Each path is a new rotation, seen through one point. The rows after it are directions, each followed by how far the rotation turns it, in deg/step (0 if it stays put).
Each turn is a multiple of 5 degrees from 10 to 175, or 0.
Each row of a path follows its step; steps can be skipped.
path 1
step 0: [-16  17 -16  13  -4  -1 -16   8 -10 -11  17  -9  19  16  34 -26 -17   2
 -13  -6  10   9  -1  -6   3   7  38   3   6   4  12  11  -9   4   9  -9
 -20  28  12  -2  24 -22  -2  10 -36  13  14 -23]
step 1: [  9  12 -22  27 -10  28  -6  25  14 -10  -5 -15   2  23  16 -29   8 -16
   3 -25  18  -4 -14  -7  -6  -8  15 -37 -15   2   8 -15 -23  -9  25  -1
  -2  12   5   1  18 -12   3  18  14   3  -6 -20]
step 2: [ 12   1 -24  32  -8   6  -2  -1  11  15  -5 -19  18   9   5 -33 -11  25
  14 -22  -7  26  12 -18 -13 -11  23   6 -12 -14  15  -9 -16 -14   9  12
 -24   2  -1   9  16  -7  15  20 -35   6  -1  14]
step 3: [ -5  -1 -13   8 -28 -17 -24  24   7  15  -4  10 -14  -6   3 -31  -6  -2
  16 -22   4  14 -33 -27 -11 -13  28 -17  -9   8  -9  13   2  -2  33 -13
  -5  11  11 -11  10   4  25  24 -13   1   9  -1]
step 4: [ 17  21 -37  26   1 -12  22   7  -5   9  -8  11  -4  21   9  -9  -9  17
  -1 -26  17  14  -6 -16 -10 -14  21 -38  20 -10  -4  21   5   0  16  10
 -17  24  -6   9   7  10 -15  13 -16 -16  -1  16]
step 5: [  2  25 -21  25 -17   8 -38 -19  12  -6  -6   7  -4  -2  25  -4  -3   1
 -11 -13   8  11   0 -29   7  -8   7  -8  -4   8 -13  -8  17   5  35  -6
 -48   9  11   1   4  -1   6   9 -21 -26  -1  -7]
step 6: [ -6   7 -43  23  -6   5   2   5  13   0 -25 -18   2  -3   1   3 -15 -14
 -10 -20  10   8 -29 -41  -4  16  17  -3  21 -14  14 -19   1  21  19   5
  -8   9  -8   3  -5  16  -2  36   8  -6   1  -6]
step 7: [ 13 -15  -2  11 -17  14 -21 -14  21  13   1 -22  15   5  20 -12 -19   7
 -10   1  24  11 -15   1 -10  17  30   0   7 -22  -6  26   1   4  18  10
 -34  25 -20   3  -6  13   9  23 -17 -22   1  -7]
step 8: [ 10  -5 -14  -5   1   9 -11  27  27  45   2   3   2   4   6  -6 -19 -31
 -14 -19  16  15 -14 -13   5  -8  12 -17  -9  18   0 -21   9   2  15   0
 -26  27 -22  -7  -8  -1  -4  30   2 -14 -15   4]
step 9: [-14  -5 -31   7  -9   0   1   7  12  28 -12  -4  19   9   1 -18 -19  26
  18 -11  24   5  -4  -3  20  10  14   4   4   0   7  -2  -5  25  10  -6
 -53  27 -10  19  -9   5 -14  -7   4  -2   8  24]
Speeds:
[  9   2   3  -6  -4  -6  -2   0   3   3   1  -3   1  12  -2   3   0  -1
  -2   3   0  -2   4  -6  -4  -7   1   2   2  -9   6  -3   4   4  -4 -10
   1   4   7   5   1  -6   6   0   7  -7   7   1]
0
[ -3   6   4  -7   3  -9  -7   1   0  -7  -3   4   5   0   3  -1   5  -5
   6  -5  -6   2  -5  -4   2   2   2   0   2   6   0  -5   1  -6  -3   0
  -2   1 -10  -5  -5  -8  -1   9   4   0  10  -1]
140
[  0  -2  -3  -5   3   1  -8  -7  -1   2  -1   3   5   2  -2   3  -1  -9
  -5   5  -3   1   8  -3   2 -10   2   4  -3   2  -7  -2   5  -7  -5  -2
  -2   1  -1   4   3   5   4   5 -13   8  -6  -3]
135
[-9  3  3  1  4 -1 -7  1  3  2  8 -4 -8 -7 -2 -3 -3 -3 -3  0  0  3 13 -1
 -4 -1  0 -2  5  5  4 -3  0 13  3 -2  2 -2 -6 -5  5 -3  3  3 -3  1  3  7]
130
[ 0 -9  3  1  2  2  2  7 -1 10 -1 -6 11  4  2 -5  6 -5  4 -2 10 -5  3  9
  3 -3  2  5 -4  3 -2 -5 -5  3  2  0 -1 -1  3 -3  2 -7 -4  2 -2  7  7  1]
45
[-2 -6  2  6  8  3 -4  1 -1  0 -4 -5 -3  7 -8 -1  5  6 -5 -5  0  9 -2 -6
 -2  0  6 10 -2  6 -3  8  2  4 -3  0  6 -3  0 -1 -9  3  6 -1  2  0  6 -5]
95
path 2
step 0: [-15  19  11 -38  -3  12 -11   1 -28  48 -11  10  21   3 -18   1   7 -31
   6  10 -17 -32  19 -19  12  -9  -9   1  17  22  13  12   4   3   4 -10
 -11  -5  -3  18  -6 -16  18 -12  15 -37   3  14]
step 1: [-19  12  14   5 -22   2  19  -9   3  -5  37  20  -8   5 -15  -7   2   3
 -19  18 -20  24  10  21   8  -7   7  14 -28   2  45  10  16 -28  12   0
  19 -19 -13  15  -3 -10  17  23  16 -23  19 -22]
step 2: [ 20 -15  27 -44  16   0 -15  19  43   7 -14  14   0   9   6   2 -13   6
 -19 -15  10 -20   0   4 -15   2   2  -6  -4 -35  22  -4 -16 -34  28  19
  22 -13   5   6  -7 -24  -5   1  -2 -15  -5   9]
step 3: [  1  -4  -2   1  -7  23   4 -15 -38   7 -16   4  -8  29  16  27   0  -8
 -17  18  -9 -25   9  -4   1 -20  18 -31  -4   0  45   9  26   3  20  17
   8  18  16  -1  -1 -18   2 -32   5  26  -4  17]
step 4: [ -7  41   7  -8   4  26   7   6 -10 -23  15 -12   4  -3 -11   8  22  10
 -15   3   6  26  21 -10  -4 -24  16  31  -1 -18 -11 -11  21   1  41  24
  -9  12  22  -9 -25 -11   4  23 -15 -13  24  13]
step 5: [ 20  14  28 -30  10  16  12  15  22  17   1   5  21  -4  24  -3  22 -30
 -14 -14   8  -7   0  -6   9 -25  -1 -18  -9  30 -15  38   4   6  -8   6
  -2  -2   9  36  -8 -29  -4  15  12 -15  -6  13]
step 6: [-19  29  22   5   6   8  17 -32  -3   6  17  17  14  17  16 -11 -13  -5
  -3 -12   8  44  11   7   7   1   5  -7  -7   7  48   9  -8  -6 -16  22
  15   3  -6 -20 -14 -29   7 -12  24  21  -7 -22]
step 7: [ 14  18   1 -35  15  15 -33   9   8  12  -9  -9   6 -12 -14  -3  10 -15
   1  25  19  -8   5 -17 -15  11 -18  26  24 -28  26   1   3 -29  -5  36
  -7  -4 -26 -21 -17 -31  -1  -4  -4  -9  13   9]
step 8: [ -2   7   3 -25 -27  14  14 -16 -29  39   5   3  -8   4   9  -5  12   5
 -32  37 -18 -31  15   2 -11  -9   7  19 -17   9  13  -2  18  13   1   5
 -13 -13 -11  38  13 -21   7 -12  30   1 -16   8]
step 9: [-17  31  10  -1   4  23  21  -9   2   5  -1   4 -17   0 -35   5 -10  16
 -20 -24   9  31  26   5   3  -1  10   0   0 -31  12  -6 -11 -23  33  -8
  16 -22  11  25   7 -20 -10  10  21 -24  25  -8]
Speeds:
[-2 -2  6 -1 -2  5 -6  2  5  8 15 -6 10 -3 -6 -3  3 -2 11  5 -1  1 -2 -4
 -1  5 -3  1 -3  2  3 -1 -1 -1 -6 -4  1  4 -1 -2  1 -5  6 -4  3 -1 -3 -8]
55
[-7  3 -1  8 -3 -5  1 -4 -5  4 -2 -9 -5  2  9  0 -4 -2 -2  4 -3 -2 -1 -5
 -2 -5 -1 -5  3  6 -1 -1  2  6  2  1 14 -3 -2 -2  5 -8  6  5  1 -4 -8 -5]
140
[  3   0   5  -6  -4   0   7   0 -12  -7   0  -3   5  -6  -4  -3   8  -5
   3   8  -5   5  -1   3   0   2  -4   6  -1   0  -4  -3   7   3   5  -3
   2  -6  -3   5  -1   4  -2   2  -1  -8  -8   7]
95
[  1  -3   3  -4   3   4  -5  12   1   8   0   0 -11  -4  -5  -2  -1   3
  -1  -3 -11   6   2   3   6   2   1  -1   6   1  -6   9   0   3   2   1
   3  -1  -6  -6   1  -6   1  -3  -6   3  -3   8]
145
[  2  -5  11   4   4 -11  -7  -8   0  -7   1   5  -1  -3  -4  -1   2  -1
  -2   6   1  -3   1   7  -1   0  -3  -7  -2   5  -3  -1  -4 -10   2   7
  -1  -5  -5  -7  -4  -6   1  -2  -1   6  -5   0]
80
[ -3 -12   2  -3  -7   5   5  -3   1   2  -6   7 -10   0  -8  -1   8   6
   5   0   6  -2  -2  -1  -1  -2  -4   2  -2   6   6  -6  -6   5   1   1
   5  -2   1  -2   4  -3   2  -2  -3  -7   7   0]
45
